Z: 3 groups of rows, each row roughly a mix of its group's hidden directions; some rows fit no group
Z (120 x 10)
[[-17.2 -14.5 -14.0  15.6 -29.6   4.9  14.3 -11.9 -26.1 -19.4]
 [ -7.4  -3.8   5.8 -12.6  -9.3  -2.6  38.7  22.0 -13.4 -27.1]
 [-19.2   9.1  -9.2   3.7  25.4  17.4 -35.5 -16.8  -1.5  14.2]
 [  8.1  24.4  10.5   3.6  34.3  -5.1  16.8  24.9  -0.3 -19.0]
 [  2.6 -12.5   6.6  22.7 -12.5 -27.0 -15.2  -7.3 -13.2  34.4]
 [-19.8  16.0 -22.1 -19.4   9.9 -16.6  14.7  14.9  -6.3 -29.7]
 [ -0.4 -28.6 -13.8   2.3  -5.1  23.5 -26.0 -22.4  13.3 -17.2]
 [-10.7 -12.3  -9.1  -0.8  18.5  25.3 -27.8 -32.7   3.5   8.2]
 [-22.0 -11.6   8.1  16.8  10.6 -24.4  21.9  20.8 -14.8  20.8]
 [-17.9  10.6 -34.7  -6.9  -3.2 -10.5  16.5  18.9 -14.9 -24.3]
 [ -9.8  15.0  29.5 -17.5  -1.7  10.0  37.7  -3.8  14.4  -2.4]
 [ 15.7 -21.2 -21.0 -13.9   3.4  -9.4 -20.5 -17.1  -5.4 -32.7]
 [-10.1  -4.0 -27.6 -10.7  15.2  -8.7 -28.0   5.8   0.3 -33.6]
 [-13.6  -0.6  20.4 -30.4  12.7   4.1   0.0  17.9  31.7  14.7]
 [ -3.3 -42.3  16.2 -17.8   6.2 -18.7   9.8  11.8  -5.9  14.6]
 [  0.2  19.0  -0.9  -6.4 -34.3  -2.3 -25.3  22.5   3.7  22.4]
 [  6.7  -3.3  17.1   4.5 -14.4  42.4 -26.9  -1.2  11.8  -3.1]
 [  4.0  24.6   4.6 -21.7 -20.2   2.4  -3.5  14.1   3.3  38.8]
 [  6.4  -9.6  10.6  21.0   1.7  30.0 -15.2 -11.0   0.8  36.1]
 [ -2.8 -16.7 -14.7  -4.6  -4.6 -19.9 -40.4  -9.4  -9.0  22.6]
 [  9.0 -11.1 -30.4  32.0  16.0  16.4  -4.9   8.0 -12.1  18.4]
 [ 22.8  10.2   0.7 -25.4  27.2   9.1 -14.8   9.1  28.9  -4.2]
 [-49.1  11.1  10.9   9.3   7.4  -8.9   0.9  16.4  -9.0  -4.8]
 [-28.1  -8.8   0.4 -11.8 -40.7  -1.4  16.5  12.4   2.8  12.2]
 [-21.0   7.4  -1.2  18.7   0.1 -27.7  29.2 -11.5 -23.4  10.0]
 [ -0.7 -11.1  12.2   1.5  21.0  -0.6  45.5  14.5 -15.7   2.4]
 [ -4.2 -20.3 -14.3   3.7  20.8  -3.0 -32.1   7.5  -6.3  32.0]
 [ -3.5   3.0  43.7  -1.7 -22.0  -7.6  23.8  -5.0  12.4   4.7]
 [  3.2  31.3   9.5   3.3  -8.4   0.8  17.6  24.8  23.0  25.2]
 [ 22.4   9.3 -13.4 -20.6  31.6   9.2 -17.4   9.1   7.3 -23.0]
 [-28.8  15.5  13.7  19.5  20.3 -18.1 -18.0  -4.0  17.6  14.7]
 [ 22.4 -17.8   3.2 -10.1 -23.5 -12.9  -8.2  30.9  23.2  -6.4]
 [ -4.6  18.3  -2.1  21.3  10.0  29.9  25.5  19.0  20.6   0.6]
 [ -2.3  14.8  -1.1  16.2 -23.4  13.3  -0.8   0.5  19.3  40.8]
 [  3.5   1.2  15.1  20.3  10.2   3.6  20.5 -15.3 -38.0 -19.4]
 [  9.6   9.7  -2.2 -27.7  23.8   7.7  32.4  -4.9  13.5 -20.2]
 [  8.3 -27.3  17.1 -16.4  -4.9  28.8  25.3   2.1   1.9  19.2]
 [-12.3 -25.6  -5.8   9.8  12.1  29.7  24.2   4.0 -15.2 -21.3]
 [-36.4  -6.7  11.6  -6.8 -17.0  22.9  23.4   3.3  16.1  -7.8]
 [  6.5  27.2 -16.3  -6.0  38.7   6.8  -5.6   8.5 -16.1 -16.1]
 [-23.2  30.1  22.9   7.9 -20.6   6.1  12.3  -6.2  20.5  11.7]
 [ -6.4  -0.4 -10.6 -17.7  34.6  21.8 -19.7 -21.9   7.0  13.9]
 [  2.1  23.0  -2.7   0.8  39.9   2.7  15.0 -17.3  -4.5 -23.6]
 [ 16.2 -12.6  -2.3  -7.5  27.8  30.6 -10.4 -24.3  15.6  10.7]
 [  7.0  25.7  26.9 -20.2 -19.0  -8.1  18.9   6.3  21.3  11.2]
 [ 20.6   1.6  19.0 -22.5 -30.6  -8.6  -2.3  -1.4   8.1 -29.4]
 [ 11.9 -25.4 -15.3   0.8   9.4  11.7  27.7  21.9 -25.2 -10.8]
 [ -7.0 -22.5 -31.3 -17.7 -10.3  -3.4 -12.6   3.7  12.3 -31.0]
 [-18.1  18.9   9.3   7.6  13.8  19.3   3.3  18.7  32.2  21.4]
 [  4.7  -6.5 -30.7  15.1 -14.2  -7.5 -35.3 -22.3  -3.0   1.8]
 [-32.5  -0.5  25.7   4.7  14.9  -7.9  12.5   7.0 -31.3  -5.4]
 [ 14.7  -2.5 -30.2   4.8   1.6  31.9  -0.4  -8.9 -14.4  28.0]
 [  8.9  -1.8  11.7 -14.7   0.5 -13.3  45.9 -12.8   6.1  18.0]
 [  4.4  46.6   1.8   0.5  18.6   2.0   6.8  -5.0  -3.5 -24.8]
 [  6.7 -11.7 -27.3  23.4  16.7  37.5  -6.6   5.2  -1.0   3.6]
 [-35.5  15.6  32.9  -7.2   6.5   0.3  18.4  13.4   6.2  -3.5]
 [ 21.4  -6.3   5.0  32.6  -0.3 -11.2 -24.5  28.3  -2.1 -11.4]
 [  7.7  -6.6 -42.3  18.8  24.0  -0.1   0.4   7.1 -15.4  11.7]
 [ -4.4  13.0  -2.8   2.3 -10.9 -37.3   4.4  29.3 -12.3 -22.4]
 [  6.7  -9.0 -19.7   9.1   6.9   3.0 -23.3 -22.3   0.0 -39.4]
 [ 17.2  -6.6 -10.4 -10.7 -31.8  10.8 -35.4   7.2  12.2 -10.0]
 [ -2.2 -11.2 -10.0  14.2 -27.0   4.4   4.6  24.0 -35.4 -14.8]
 [ 17.0  -1.6 -27.6  27.6 -26.3   1.4  -9.2 -20.6 -14.4   4.3]
 [-14.0  -3.2  40.3   0.2 -30.4   7.4   9.0 -12.8  13.5   3.1]
 [-17.4 -29.0  -4.1  11.7  -7.4  10.7   9.7  13.4 -33.6  19.4]
 [-11.5 -14.4  26.2  19.3 -34.5   9.7   2.9  23.2   1.6  -3.8]
 [ 19.2  37.1  -6.0 -11.3  18.3 -13.0  -3.3  10.4  10.8 -24.4]
 [ -6.2  -3.9  27.0 -31.3  -2.8  -2.6  -9.2 -32.0  19.0  -0.4]
 [ -0.8 -28.8   2.0  -3.3   5.1   4.9  41.1  -2.5  14.9 -20.8]
 [ 29.3   3.8  15.9 -34.3  13.7   1.8   6.3 -19.7  17.1  -6.0]
 [-21.2   4.0   4.8  -8.9  34.1  11.3 -10.6  17.0  30.9  -6.0]
 [  5.2 -49.1  10.4   3.5   1.4   2.7  22.3  -6.8   8.3  -8.3]
 [ 17.6  23.8 -12.3   1.0  25.8 -16.5  10.3  29.2 -16.4   7.4]
 [  1.2  11.7 -10.2  -8.8  36.6  13.7  21.3 -22.7 -20.8  -0.1]
 [ 27.7  -0.5  -1.0 -24.0  33.9  -4.3  -7.5  15.7  18.7  -8.9]
 [-26.6  26.2   4.2  17.5 -23.0  11.7  12.3   6.9  21.9  13.7]
 [ 19.1 -11.7 -42.6   4.2   1.2  25.8 -10.8  -1.6  -8.7  -6.7]
 [-23.6  16.5  -8.3   6.8  -5.1   9.6 -35.9 -15.9  -5.9  24.6]
 [ -1.1  21.7   8.4  -4.3  10.4  10.3 -38.8   1.4  31.1  -0.7]
 [ 28.8   1.7   2.1 -23.7   5.0 -23.6  16.6  22.7  21.9  -1.1]
 [ -1.2 -19.7  -3.7 -18.5  14.2  31.8   4.3  -6.8 -12.9  32.6]
 [ 15.0   8.3  22.9  -2.0  -1.0 -45.5   2.1  15.3   0.8 -10.7]
 [-30.5 -24.7  19.7   4.5 -18.7  21.1  -1.2  -5.7 -21.6  -0.6]
 [  0.1  13.6  18.2 -31.5   6.0  35.4  -1.2 -10.9  16.4  -7.7]
 [ -6.4  -7.6 -33.5  10.4  12.3  -9.5   1.8  35.5 -16.7 -11.6]
 [ 13.5  -9.7 -34.8  21.1 -13.1   0.3  27.5  10.8 -16.3  -2.8]
 [  5.1  -6.1  20.1  -6.6 -37.9 -13.7  11.6  -0.9   9.3 -29.9]
 [ 30.2  -1.8 -15.0 -19.2  -8.6  20.7 -18.9  16.0   1.0 -25.0]
 [-22.0  18.3 -29.4 -25.2  20.4   4.7  17.7  -3.9 -11.3   5.6]
 [-23.1  19.4  12.2  -4.2  -8.3  -1.1  31.9  30.8   8.9  -7.2]
 [  1.5  -3.8 -14.1  10.5 -13.0 -22.7  23.5  22.1 -33.3  -9.2]
 [ -1.0   3.1 -22.1 -11.9 -36.9  20.5  23.3  -1.1  -9.9 -13.5]
 [ -1.5  -8.8  11.4  -6.1  34.4  -1.9  13.0 -31.0  25.2   6.9]
 [-23.6   7.9  -4.5  12.6 -24.5 -24.3 -26.8 -18.1 -13.5   5.1]
 [-27.8  25.7  10.0  20.6 -11.9 -13.6  17.0  -5.9 -19.6  15.9]
 [ -6.4 -38.2 -20.4 -19.2 -21.0  11.1  -5.1   5.5   8.4  16.3]
 [-13.3 -31.3   9.8  13.8 -28.6  -6.4  -4.2  24.6  -1.8  17.8]
 [  5.7 -39.8   6.2  -6.5 -18.6   4.8  13.0 -26.5  14.5  10.0]
 [-20.1  14.4  18.1  14.0   1.0   3.5 -35.9  -1.6  28.0   5.2]
 [  2.4  28.6  -4.7  30.5  -3.6  -8.6  -3.9 -21.9  -9.7 -28.2]
 [-14.9 -17.7  34.4   7.2 -13.5   4.0  -1.8 -27.3  17.5  14.9]
 [-14.6   8.2 -26.2   7.1  26.7 -26.4 -14.0  19.1 -16.1  -1.0]
 [  7.6  17.5   5.5  36.1  10.4  -3.2  -9.9 -25.7 -25.9  -0.4]
 [ 12.0  19.2   2.7  -5.4  10.6   8.4 -31.8   1.4  28.7 -26.1]
 [ 24.5   9.7 -10.4 -19.9   4.7  14.8 -32.2  17.5  15.5 -14.9]
 [  7.6  19.0  23.4  -9.1 -17.6  11.8  40.0  10.8   3.9  -4.3]
 [ 12.6 -31.2 -15.2 -11.5  11.4 -14.5 -29.8 -10.1 -20.3   2.1]
 [ -1.1  36.8  19.4   6.8   0.7 -19.2   0.7  27.0  16.5 -10.1]
 [-31.5 -12.5  21.5  -4.6  -9.4 -25.0 -10.3 -13.2  15.4 -19.6]
 [ -5.6   5.1  43.9 -13.6 -22.1 -12.7   0.5  -3.6  15.2 -13.5]
 [ 14.3 -16.7   6.8 -14.8  35.5  16.5 -18.5 -16.5  16.3  -9.4]
 [  3.6   2.6  13.5  -3.7 -19.4  -4.0  15.3  16.1  -6.4  45.9]
 [ -6.9  33.3  18.0   2.4  24.4   6.0   9.1  15.8  26.9  -8.4]
 [-10.9  -2.4  14.4   0.8   7.7 -49.7   1.3   6.1   5.0 -18.0]
 [ 19.3 -10.2  12.3 -25.3  -2.8  24.9 -14.7  -0.4  32.5   8.7]
 [ 23.3  21.9  16.4   9.5  26.7   6.7  27.7  17.9  -4.1  -0.2]
 [  3.6  18.5  19.0 -23.9   4.8  -6.7 -11.9   6.5  36.2  19.8]
 [ 34.5   4.7 -13.3 -19.4 -19.2   1.5 -10.3  15.3   8.5 -26.5]
 [  9.0  19.3  14.0  14.1 -13.3  11.6  28.4  16.5 -12.9  28.9]
 [ 13.2  13.4  23.4 -26.7 -14.6  10.5  23.3 -18.1   1.9  20.9]]

one row of each group, then the others: which group is each in?
[-13.4  14.6 -20.8   1.4  -7.4  17.3 -35.8 -16.2 -17.6  14.4] => P
[-27.6   4.4 -26.3 -18.2 -25.5  -4.1  20.2 -11.2 -15.5  -1.4] => L
[ 18.9  27.0  -0.8  28.3 -25.7   2.0  19.0  -5.1  -9.2  15.0] => T

[-13.2 -12.1  14.4  16.8 -16.1  26.4 -26.7  26.9  -1.4  -6.5] => P
[ 19.3 -34.0  16.0 -12.0  -7.7  10.7  13.5  -8.7  28.7  -7.9] => P
[ -0.9  34.6  -5.7  13.1 -16.9  -1.5 -10.6 -17.3  -6.8 -33.2] => P
[ -0.4  23.9 -19.6   9.9 -31.2  -8.5 -17.8  -6.2  26.6   9.1] => T
[-30.9   3.6   3.2  -5.6 -31.3 -12.2  12.7  23.6  -4.9  19.2] => T
[ -8.4 -16.3  -9.9   9.4  28.1   0.1  25.9 -24.5 -24.2  -8.8] => P
[ -8.5 -10.9  11.3   9.8   0.4   0.9  29.4 -44.0   2.1  -5.3] => P
[ -4.6  13.3 -39.1 -21.9   3.1   8.3  20.1   7.0 -12.3 -18.8] => L
[ -2.0 -12.1   2.0  11.3  -2.9 -30.8 -23.0  14.1   5.7 -35.2] => L
[ 29.2   2.1   5.5 -20.1 -17.9  11.7  31.7  18.9  -6.4  -9.7] => P
[ 11.0 -18.0 -30.6   3.3  -4.3 -22.0 -27.8   0.2 -23.2   6.3] => T
